(in the rows, 128 means zero)
The rows of D fall into a few groups, and each row is roughly a mix of its group's hidden directions.
D (132 x 10):
[[ 99 159 158 142 108  90 107 118 118 170]
 [111 159 120 115 139 187 156 112 142 158]
 [118  88 143 132 158 106 116 170 144 169]
 [ 99  94 123 134 135  87 137  99 162 164]
 [ 95 121 143 109 106 108 142  71 137 159]
 [111 121 154 118 161 102 102 155 182 130]
 [163  93 105 124 132 185 121 132  99 134]
 [ 99 121 127 101 139  73 163 149 101 120]
 [142 155 122 116 102 154 150  95  82  97]
 [ 85 154 133 130 121  87 154 133  98  92]
 [158 163 138 151 151 126 130  69 131 146]
 [ 89 171  78 121 108 110 120 132 111 122]
 [148 156 121 117 161  83 147  99  89 127]
 [106 150 121 128 117 162 195 127 117 113]
 [126 104 134 145 114 101 131  67  88 130]
 [ 82 130  71 128 124 113 128 149  94 126]
 [124  94 122 142  76  79 115 136 140 113]
 [194 135 140 118 132 111 101  97 110 142]
 [102 101 187 125 112 119 160 115 137 154]
 [109 167  96 162 158 131 152 143 104 157]
 [153 108  99 141 171  79 141 154 133 124]
 [ 95 125 116 137 151 190 120 112 100 145]
 [169 146 115 119 113 184 105 105 107 116]
 [140 146 108 145 109 153 156  90  98  85]
 [ 69 148 156  95 109 134 117 102 132 143]
 [172 132 107 134 166 100  98 132 108  94]
 [ 87 123 139 132 119 120 181 163  96 139]
 [161 118 124 130 119 133 140 110 172  69]
 [149 154 149 122 100 126 141  67 142 103]
 [117  98 134 128  87 143 158 111 171 162]
 [141 114 100 161 139 177 100 104  99 142]
 [159 139  97 100 162 120  94 151  91 116]
 [158  83 118 132 103  94 154 104 102 108]
 [138 138  85 156 126 117 130 125 192 141]
 [136 130 180 133  88 136 153 149 162 106]
 [105  83 130 125 136 124  84  95 161 106]
 [133 139 114 103 156  93  85  98  90 133]
 [ 89 122 182 156  96 115 143 143 140 137]
 [176  99 109 178 130 146 112 110 143 133]
 [157 154 100 161 130 160 117 131 173 104]
 [ 58 118 141 139 142 106 129 124 131 161]
 [ 77 103  98 131 138  94  98 136 156 126]
 [130 120 118 128 145 123  97 185 112  81]
 [ 75 117 116 175 102 139 150 145 138 141]
 [ 95  87 131 182 118 151 128 148 135 148]
 [162 134 130 104  87 145 126  83 149 159]
 [114 152 134 112 134 150  86 107  78  98]
 [ 92 114 177 156 126 119 143 141 133 173]
 [146 106  63 105 138 158 141 124 123 108]
 [143  90 125 141  75 118 120  94 104 104]
 [164 142  86 100 125 140 118 118 128  76]
 [119 130 158 140 148 144 165 143 129 190]
 [136 148 123 133 157 127  87 154  87  85]
 [147  91 115 173 138 108 113  80 128 143]
 [122  99 127 144 103 161 142 191 135 112]
 [123  99  78 135 129 127 110 122 185 140]
 [125  81 143  97 151 161 122 163 156 141]
 [165 151 172 127 122 166 127  97 100 140]
 [114 107  87 123 101 163 177 118 142 144]
 [123 117 136 142 121 120 105 112  62  90]
 [113 120 179 134 150  90 100 133 109 161]
 [170 138 126 157 109 166 175 131 111 142]
 [103 121 101 118 114  92 147 118 188 140]
 [ 81 138 137  97 143  90 126  97 148 157]
 [126 112  91 138 150 108  80 114 122 172]
 [120 104 114  89 126 121 135 132  86  74]
 [141  75  93 101 142 146 134 125 121  89]
 [109 133 157 103 137  97 123 162 133 184]
 [130 134 170 128 139 112 100 121 174 174]
 [186 124 155 106 171 118 105 133 126 137]
 [ 86 128 107 156 143 137 118 147  74 107]
 [103 106 118 138 113  82 128 185 141 115]
 [128  66 163 104 129 125 161 111 139 119]
 [ 97 110 146  94 112  85 166 120 154 116]
 [ 97 132 120 104 114  78 150 133 173 114]
 [162 126  91 108 141 164 145 142 129  80]
 [177 164 130 146 116 170 142 104 114 143]
 [ 76 134 142 120 132 138  75 120 120  96]
 [114 162 117 157 105 110 183 107 140 109]
 [129 174 110 107  95 126 175 124 116 158]
 [134 144 140 136 131 119 111  90 183 172]
 [122  93 127 152 122  92 143  74 104 144]
 [106  82 176 145 160 117 124 122 125 100]
 [118  82 120 118  99 116  75 157 117 133]
 [ 74 128 104 123 106 105 132 118  81 113]
 [134 116 127 128 116 132 120 166 124  55]
 [196 102 141 103 108 132 142 107 132 136]
 [ 99 142 133 108  89 157 104  86 158 139]
 [159 153 166 105 169 134 137 150 104 101]
 [147 160 135 101 127 132  82  89 107  98]
 [146 121 137  88 129  88  87 128  96  99]
 [ 98  80 141 126 114 150 135 125 183 131]
 [150  85 156 142 134 143 166 109 119  86]
 [142 148 155 101 180 160 106 115 106 112]
 [ 90 180 127 120 113 122  95 101 107 150]
 [137 146  94 141 113 162 136 103  87  87]
 [150 127  94 103 107 118 158 143 181 108]
 [145 149 130  98 104 158 169 151 167 145]
 [154  82 108  93 130 139 129 135 126  77]
 [113 136 135 186 156 105  95 127 158 140]
 [ 63 155 146 113 142 119 139 151 104 138]
 [124 125 157 154 141  93 156 107 167  89]
 [134 124 133 125 117 133  75 116  89  78]
 [123 108 124  86 128 185 123 152  95 123]
 [155 154 100 161 129 170 125 122  83 128]
 [ 72 118 142 123 131 114  87  90 115 117]
 [163  69 119 139 107 105 108 140  99 130]
 [120  70 116 137 112 153 171 144 150 139]
 [163 137 124 101 163 142 141 110 127 185]
 [146 100 105 160  82  97 113 108 120 155]
 [104 101 119 157 144 105  88 132 123 179]
 [106 140 123 121 108 179 120  84  94 111]
 [148  71 137 150 169 141 104 127 121 150]
 [164 104  90 100 146 128 103  91 139 154]
 [179 102 118 152 100 141 160 136 102 107]
 [191 139 128  92 146 141 117 140 133  95]
 [117  58  95 109 129 133 135 123 152 125]
 [113 121 109 105 101 155 119  73 106  98]
 [144 135 149  91 133 113 127  67 125  94]
 [131 167 150 127 152  92 107 123 106  79]
 [119 135 113  99  85 100 113 152  95  90]
 [ 88 163 118 117 104 128 110  75 109 130]
 [110 120 132 152 120 177 105 181 148 123]
 [139  84 131 126 112 118  89 134  81  97]
 [146 120 116 120  93 125 120 101 169 181]
 [ 86 138 146 116 117 159  71 137 133 109]
 [163 100 117 114 102 144  97 124 178 108]
 [ 77 100 144 155 119 136 164 162 114 125]
 [129 126  70 162 137 158  99 130 104 113]
 [109 160 146 110 125  91  95 138 119  78]
 [162 135 123 121 183 125  99  93 130 156]
 [174 176 114 143 119 136 162 155 131 141]]

Here is one row of each group, with its name. Which group are the others in?
[191 119 110 131 129 105 136 107  99 100]
G
[170  90 110 137 132 166 148 122 149 164]
N
[ 92 149 180 152 113 103 129 145 118 158]
F
[137 150 131 115 166 133 174 160 164 149]
U

[135  80 126 156 144 110 152 130 179 111]
N
[124  63 120 133 144 143  96 106 155 114]
N
[146 156 127  84 124 156 107 161 165 107]
G
[ 74 161 141 119 161 105 110 110 118 152]
G
[123  99 131  86  97  98 118  86 156 122]
G
[121 145 158 180 118 133 116 168 160 112]
F
[118 145 159 108 173 110  89 146 163 125]
U
[158 102 110 157 145 118  84  92 156 130]
G
[121  94 112 150  97  86 125 153 162 154]
U
[175 145 144 163 138 174 118 113 102 131]
N
[ 94 114 141 119  83 140 186 137 123 129]
F
[104 160 173 129 146  96 118 105  96 106]
F
